In the data rows, the value 128 means zero.
Here are some points:
[107 122 103 103  80  98  99  85  54  80  91  86  88  66  97  85 132 161
 137  87 130 145 159 151 153  97 166 214 197 204 141 124]
[117 117 105  93 141  99  80 118 176 125 117 128  63  97 114 107 123  94
  82 146 136 185 153 144 123 151 184 211 186 250 127 161]
[175 167 186 120 183 164 152 138 133 132  84 103 103 152 111 119 101  70
  64 103 102  81  72 128  97 155 105 126 128 102 110 104]
[107  66 116 109 119 129 128 150 116 119  59  86  53  95 103  92 122 163
 108 111 137  86 168 175 144 138 210 224 177 194 113 115]
[104 139 141 135 133 121  89 101 102 124 106 145 129 136 157 130 127 131
  97 102  80  82  84 103  97  70  98 148  65 101 121 179]
[119 150 132 166 163 166 174 126 152 206 187 209 127  95 149  98 142 152
 107  81  92 119 132  82 118 110 147  93 128  95 100 132]
[135  84 121 112 134 123 122 106  94 128  99  93  80 130 138  74  97  74
 107  81 152 180 142 139 134 136 176 181 171 148 119 130]
[ 96  86 120 112 106 100 119 132 109 115  81  77 119 131  85 115 139 130
 184 153 200 212 184 165 152 113 192 143 133 131 122  84]
[ 87 138 100  88 120 114 104 133 135 140 134 168 141 143 163 149  91  99
 128 151 135  92 107  79 140 118 121  96 130 119 106 108]
[120 134  93 108 120 152 111  64 147 104  88  99  82 139 113 193 181 171
 220 166 141 161 135 127  82  98 109  82  63 102 121 100]
[113 122  88 102 119 152 113 127 139  74 101 113  78 102 184 192 164 158
 167 149 150 131 133 117 145 142  90 132 101  80 129 146]
[154 147 151 151 135 100  97  95  73 147  84  64  86 123  57 116 121 136
 150 169 155 170 126 140 140 128 139 141 169 117 130 167]
[140 109 180  74 118 136 120 126 129 136 163 146 154 169 154 134 114 112
  87  63 138 134  98 114 102 108  93 117 108  99 104 129]
[ 91 165  90 108 130 162  94 152 163 131 177 169 194 111 133 105 152 114
 130 106  81  72 101 105  79 125 117 100 113 120 104  87]
[119 170 125 105  97 131 126 152 141 167 171 173 200 183 183 140 139  99
  81 103 107  88  72 115  99 122 105  42 122 109 127 117]
[148 100 154 153 181 192 185 169 173 140 220 205 223 161 169 109 125 114
 106 108 130 132 119  74 160 107 109 121  94 188 131 144]
[111  74 114 159 154 137 132 129 147 118 108  91 120 123 109 150  90 102
 156  87 111 142 133 139  93 122 138 116 150 107  72 110]
[104 124 106 117  91 114 110 122 161  88 107  92  91  91 102  85 118 147
 120 176 144 179 217 139 121 104 176 132 153 170 133 124]
[101 108  89 118 118  66  92 100 124 100  71 146  97  99  96 191 180 176
 242 151 113 115 131  83  85 111 101  93  87  88 109  98]
[103 106 109 160  94  79 107 126 129 136 137 146 128 134 152 135 124 155
 110 143 106  96 125 154 110 112 141 116 106 135 130 148]
[111 152 137 155 148 173 133 125 134 195 223 247 255 149 219 136  93 155
  95  72 125  82  89  75 147 110 112 139 130 125 112  79]
[111 122 114 121 130  39 121 115 128  85 129  93 106 120 171 196 155 139
 158 163 111 127 122  84  81 128 134 117  87  81 130 150]
Then 28 other points, each followed by its number:
[114  83 110 140 105 112 142 141 149 129 170 186 220 134 171 135  90  93
 148 127 107 119  88 116 127  93 123  80  96 152 124 140] 0
[104 150 132 119 105  88 130 124 116 115  89 104  68 127 135 101 123 104
 125 153 153 207 255 201 168 165 186 166 193 161 151 206] 1
[166 194 164 130 170 162 143 204 140 137 147 125 134 131 117 176 117  81
  86  95 119 138  83 106 139 108  91 121 120 143 102 107] 2
[148 139 101 157  88 108 134  72 113 102  70 137  89 119 125 105  91 109
  95 107 124 110 124 129 158 125 169 171 126 233 112 115] 3
[115 124 124  88 128 101 116 109  95  95  93  69  75 128  99 120 142 153
 190 168 152 130 144 167 124  97 168 120  95 148 168  65] 4
[178 169 149 143 168 153 136 148 133 136  89  91  50  87 122 142 129 128
  89 109 129 114 135 147 121 134 120 110 124 119 102  84] 5
[ 96 184 146 128 175 220 156 176 126 174 215 243 235 174 181  80 144 129
 103 111 134  90  66  58 102 156 124 112 148 118 160 169] 6
[ 68  89 107 112 142 112 109 132 113 103 138 108  60 114 167 146 155 172
 181 152 131 125 192 149 127 154 100 115  70 124 143 143] 7
[217 211 145 140 177 191 183 174 138 187  96  85  89 101 133 115 124 149
 148 108  85  94 121  72 111 130 113 125  98  97 171 115] 8
[110 102 124 133  90 142 131  98 155 110 107  81  67 140 118 104 122 118
  79 138 146 137 163 142 117 146 217 239 142 239 119  84] 9
[227 164 171 147 136 147 143 129  86 181  81 116 159 156 111  92  81 126
  97  87 104  66 112  89 135 123 134 117  85  65 134 178] 10
[ 73 122 133 158 148 130 121  51  82  71  82  98 103 134 100 108 134 124
  76 106 143 176 216 178 168 172 216 235 176 196 109 172] 11
[140  85 122 123 114 119  83  94 119 109  88 104  89 105  79 140 145 129
 128 196 151 147 174 140 103 138 117  95 109 124 116  97] 12
[143 155 106 147 177 188 117 164 161 179 192 143 156 167 145 115 112 112
  96  66 131  59  71  74 141 116 129  70 150 106 109 123] 13
[156 153 109  93 120 169 101 114 123 123  94  69 115 113  82 104 179 118
 190 167 134 111 164 128 123 172  61 118 109  65 128  91] 14
[109 110 135 177 129 167 112 114 122 142 120 169 210 108 126  95 137 120
 137 102 119  78 104 113 107 136 105 128 110  99 134 120] 15
[103 106 140 132 170 139 129  69 140 121 166 151 201 171 168 145 139 106
 101 100 113  84 132  91 128 154 101  77 107 152 113 108] 16
[147 121 106  95 114 145 150 136 148 149 147 159 176 137 160 108 111 100
 119 103  67  68 120  84 120  47 125 144 123 123 104 134] 17
[178 198 210 108 157 165 135 131 143 189  76 103  77  98 128 133 126 110
  80 121 129  96 148 141 113  78  55 111 139 143 122 156] 18
[ 88  99 107 152 118  76 121 132 131 131  88  75  82 120  87 134 180  76
 168 124 149 140 127 111 121 164 214 194 175 247 138  56] 19
[148 118 128  88 152 143 113 142 141 160 194 223 255 178 194  98 111  89
  95  82  97  86 136 103 137 101 113 107 109 108  85 116] 20
[101 115  79 163 124 110 106 104 108 106  96  90 116 146 100 121 180 139
 243 220 186 161 146 140 174 138 101  84 144  82 115 146] 21
[ 95  94 152  76 113 108 116 135 129 108 148 202 208 192 182 125 141 129
 116 102 132  94  90 100  96 104  90 135 133  96 109 128] 22
[138 155  98  94 123 111 184 129 145 132 107 105  73 121 104 147 164 150
 188 225 140 225 228 225 196 152 180 149 115 137 177 134] 23
[ 65 120 148 108 104  49 122 124 151 126 110 100  91  94  81 112  79 119
 109  90 154 170 146 166 155 118 179 197 192 205 144 124] 24
[220 217 180 150 167 167 157 137 153 119 126 141  98 111 144 123  89  45
 115 138  99 133 117 121 150  92  73  78 137  92 161 129] 25
[125 125 162 143 158 176 136 164 155 202 200 212 233 193 186  98  89 113
 130 124 108  96  98 110 164  70 108 156 129  75 164 148] 26
[187 186 207 117 193 223 188 153 101 189 147 110 135  89 140  86 145 114
 121  97  98 139  94  93 137  81 111 102 109  65 128 117] 27
Which three of these numbered points are nearest to each point below, looking only along the 8 directions in which the first points spread most? Their numbers follow each, nearest first.
[ 90 121 154 117 164 141 117 152 122 163 170 131 212 131 200  98 153 121
 135 100 114 130 151 120 118  64 130 103 124  82  90 142] > 16 0 15
[137 112 123 122 139 113 164  96  91  92  98  95  95 140 147  85 148 186
 246 255 172 158 167 179 117 162 157 119 100 112 111 132] > 21 12 4
[ 83 112 101 113 113 106  99 151  98  84  65  35  87  97  79 142 166 179
 208 207 156 159 160 125 120 129  72  83 123  99 128 136] > 21 4 12
[135 128 117  96 146 115 146  95 133  97  66 136 117 130  99 132 184 138
 172 159 136 108 100 160  94 115 121 111 119  85 125  83] > 14 12 4
[126 117 122 118 109  86  94 111  89 131 146 151 150 140 161 145 124 179
 134 102 136 154  94 105 154 128 139  95  97 107 158 118] > 0 22 15
[124 119 127  83 168 141 125  66 137  94  59  99 105 118 132 187 167 195
 175 223 174 120 204 129 171 118 111  91 156 128 142 154] > 7 21 12
[ 65  58 114 151 137 108 112 101 111 110 109  58  93 135 114  77 120  86
 108 122 130 127 160 178 119 122 210 254 156 233 174 167] > 11 9 24
[122 115 117 155 135  88 155 104 125 105 122 108 156 153 114 177 112 117
 147 134 124  59 129 108 144 111  96  93  96 136 137 195] > 16 7 15
[ 99 116 112 126 135 104 128  93 132 205 186 162 182 134 126  93 112 142
  98 105 100 129  85 157 129 152 150 123 108 129 150  98] > 17 15 0
[145 107 106 110 130  84 101 103  90  85  69  92  71  97  65 116 145 112
  97 131 135 193 193 187 197 161 204 205 176 177 117 160] > 11 1 24
[139 117 120  68 119  73 120 123 115 114  30  76  97 103 115 145 112  92
 130 105 102 144 120 185 136 181 171 171 172 209 125 128] > 19 9 24
[123 122 108  95 127 103 119  99  89 128  96 129  95 149 177 109 138 118
 104 149 167 118 205 167 197 200 209 204 178 219 145 104] > 24 9 11
[126 143 115 120 164 140 137 120 141 113 197 216 250 171 206 137 111 124
  84  98 126  95  89  97 112 119 151 122  96 114 134 150] > 20 26 0
[179 212 200 133 164 179 207 167 140 210 172 131 140 148 106 122 115 116
  97 104  79 108  96 105 138 105 107 119 130 123 159 156] > 27 25 2
